In the rows, 128 means zero.
Each path below is one point turned by a fixed rotation once a step. After each direction that follows a path, write how fast that rotation turns it, in degrees per step (0 if it stays still).
Each turn is a multiple of 5 degrees from 10 to 175, or 0.
Each row of a path follows its step; steps can be skipped.

step 1: [131 128 116 125 122 115 132 138 133 147 134 132 134 127 133 127 128 131
 127 123 135 135 124 126 130 124 130 140 141 128 129 120 121 125 129 125
 131 122 125 131 127 127 123 118 129 129 129 127 129 124 129 133 132 136
 133 120 130 133 128 126 125 129 123 125 126 131]
step 2: [133 124 132 128 118 129 131 131 128 136 124 132 128 130 132 120 127 122
 125 138 124 120 126 128 129 133 138 124 116 127 131 142 121 126 126 132
 128 121 123 128 133 130 130 120 130 128 143 129 118 129 126 125 129 114
 126 127 118 129 124 125 126 132 133 125 135 131]
step 10: [127 133 123 128 120 125 129 135 135 143 116 135 132 128 128 122 123 130
 133 132 127 128 118 126 119 136 128 134 124 130 132 132 122 135 122 121
 129 129 125 131 130 133 127 128 129 132 132 120 128 130 130 127 131 117
 123 137 117 126 125 123 129 135 128 140 130 120]
step 11: [130 130 131 126 133 123 128 130 117 140 130 120 127 128 120 119 127 133
 134 128 128 133 129 138 134 123 142 125 128 125 120 135 121 125 135 126
 127 127 124 127 119 116 128 126 126 127 129 134 125 127 126 116 134 137
 119 125 126 128 125 124 126 130 119 124 137 130]
step 12: [124 122 114 119 118 129 132 131 125 128 130 130 122 133 123 122 127 127
 129 117 134 127 130 129 127 118 121 135 118 131 132 130 125 127 126 126
 124 127 128 132 125 135 133 129 125 117 127 132 117 126 130 130 122 114
 124 122 127 130 117 136 127 130 130 120 119 125]
step 25: [134 138 125 134 126 131 131 127 123 130 123 137 138 125 126 129 132 133
 126 124 130 130 134 136 137 123 130 124 115 124 122 129 132 135 122 126
 120 130 122 139 126 135 132 124 126 129 132 126 121 120 131 123 135 128
 127 128 117 130 119 133 123 124 115 135 126 123]
step 32: [137 123 118 127 137 117 124 125 135 134 125 128 128 129 125 122 127 123
 131 126 118 140 119 125 127 121 136 134 134 125 135 134 139 120 123 129
 124 121 123 132 124 130 136 121 126 126 129 129 126 127 127 129 133 121
 117 129 126 133 123 137 132 134 125 131 128 123]
step 35: [125 116 129 143 121 127 127 126 127 141 125 135 127 122 125 124 127 131
 128 136 125 125 124 124 122 127 122 137 122 135 130 133 125 134 129 120
 124 124 132 128 129 127 132 131 118 136 122 119 126 123 133 126 133 121
 115 133 119 128 127 131 119 133 128 131 129 123]
[128 128 128 128 126 127 130 127 125 127 129 127 131 130 127 126 130 127
 128 128 128 128 130 130 127 128 128 128 125 126 126 127 128 128 127 129
 129 128 130 127 129 129 129 127 127 128 128 127 128 129 126 128 127 128
 130 127 129 128 128 129 131 130 130 126 128 126]	115
[127 127 130 128 129 129 127 128 130 128 127 128 128 129 128 130 129 127
 127 129 125 129 129 128 129 128 130 126 128 128 125 130 131 127 129 124
 127 126 128 128 127 129 130 126 127 127 127 128 126 127 128 127 130 127
 128 126 127 127 128 129 128 127 129 126 129 130]	155
[126 128 128 130 129 128 129 127 128 128 129 128 127 127 127 127 129 131
 127 129 126 129 125 128 126 127 129 125 125 128 128 127 130 127 125 126
 127 129 129 129 128 129 127 126 129 128 128 127 128 128 127 130 126 127
 128 129 126 131 128 127 128 129 128 129 126 128]	145
[127 131 128 126 127 129 128 130 127 129 130 126 130 129 126 131 129 128
 126 126 128 129 130 127 127 125 127 130 129 128 127 130 129 128 126 128
 125 127 128 128 128 130 124 129 127 128 126 128 129 127 127 128 128 126
 129 128 129 128 129 127 128 129 127 126 128 128]	130
